One turn moves each row of this set onto another row. After a few examples, where does it send each row asked below?
Z827: 22,-17,-31,-10,-13,20,5,-23,-21,-12,-15,-16,-42,-10,-4,-16,-6,-2,-9
Z408: -34,15,-20,-13,22,16,-12,11,-37,29,11,-12,-30,-16,11,-2,-15,-24,-13
Z628: 16,-5,-50,17,-6,9,11,-12,-27,-15,-12,-7,-23,-2,30,1,-7,21,-9
Z752: -12,0,-2,-33,26,28,-9,14,-36,15,8,-19,-23,1,11,23,-2,-26,-14
Z800: -23,33,-30,18,13,-25,-17,8,-19,44,-3,4,14,-13,12,-12,8,-2,6
Z503: 14,19,3,-33,-20,0,-18,-13,8,11,-4,-21,11,39,-14,13,4,-21,1
Z156: -65,17,-5,-9,-25,9,-9,-5,-27,-9,10,16,-9,-35,11,-10,21,-6,2
Z203: -40,35,-10,-17,-22,12,-9,-12,-25,-36,17,20,9,-26,22,10,16,5,-12
Z199: 29,15,-13,-29,-18,-11,-23,-44,-16,0,-16,23,6,10,6,20,15,2,24
Z769: -7,1,-9,32,-12,11,-22,3,0,10,-19,25,34,-16,-21,4,8,13,-3
Z74: 22,14,-11,-12,-1,30,-28,5,5,-23,13,22,21,-3,-26,14,-9,-5,1
Z207: 7,-7,-3,-24,-25,-19,-34,-36,-11,27,-31,10,-8,-2,-1,11,9,-5,35
Z484: 14,16,6,-41,-8,13,-23,-2,8,8,8,-20,2,27,-17,15,2,-29,5
Z358: -16,25,-36,22,5,-34,-26,-6,-19,37,-9,13,15,-4,5,-11,-5,0,7
Z541: -10,17,-17,32,5,16,-21,9,-3,11,-9,26,35,-28,-10,8,6,15,-4
Z644: 26,11,-13,-10,-14,15,-21,0,1,-24,13,26,21,10,-33,-3,-7,-5,7
Z847: -14,25,-7,-4,8,39,5,24,-26,-16,21,5,6,-26,7,5,-12,5,-25
Z595: -26,12,6,-37,-9,15,-20,-18,-28,-33,4,7,7,-12,24,39,22,-3,-9
Z452: -3,17,-2,-28,10,-21,-6,10,-17,41,3,-20,-8,13,-2,-13,25,-27,16
Z575: 15,23,-7,-7,-34,7,1,-28,-9,-9,-12,31,19,6,5,7,32,19,25
Z820: -10,0,-13,-7,-38,-23,-21,-15,-10,22,-13,23,-12,-12,-5,-22,4,3,47
Z852: -29,-8,-3,-48,4,1,-31,-15,-38,-16,7,7,-19,-11,17,27,15,-23,8
Z579: 8,1,-28,-6,-27,2,10,-18,-13,0,-17,-36,-37,-6,15,-17,-13,4,-13
Z419: 5,3,-1,-19,7,-30,-3,3,-27,37,-6,-8,2,15,-4,-16,33,-19,15
Z296: 14,-19,-38,11,-12,33,0,-26,-13,-9,-29,-14,-26,-4,11,11,-3,9,-14
Z926: -42,22,-9,10,3,30,0,19,-25,19,5,-7,-8,-34,7,-5,-11,-4,-24
Z651: -3,21,-5,-25,12,41,-9,12,-23,-15,17,-12,-1,2,14,33,-14,-8,-26
Z567: -64,3,-11,-26,-14,-4,-32,-16,-26,5,2,2,-26,-19,16,6,6,-22,9
Z233: 9,-8,-24,10,-19,4,24,0,-23,-1,-19,-25,-26,-10,26,-13,7,21,-8
Z724: -12,30,-18,7,-53,-4,-6,-19,3,6,-11,25,11,1,6,-12,10,17,34

Z651 moves to Z408
Z567 moves to Z203
Z579 moves to Z628
Now find these:
Z724 moves to Z199
Z74 moves to Z452
Z503 moves to Z358

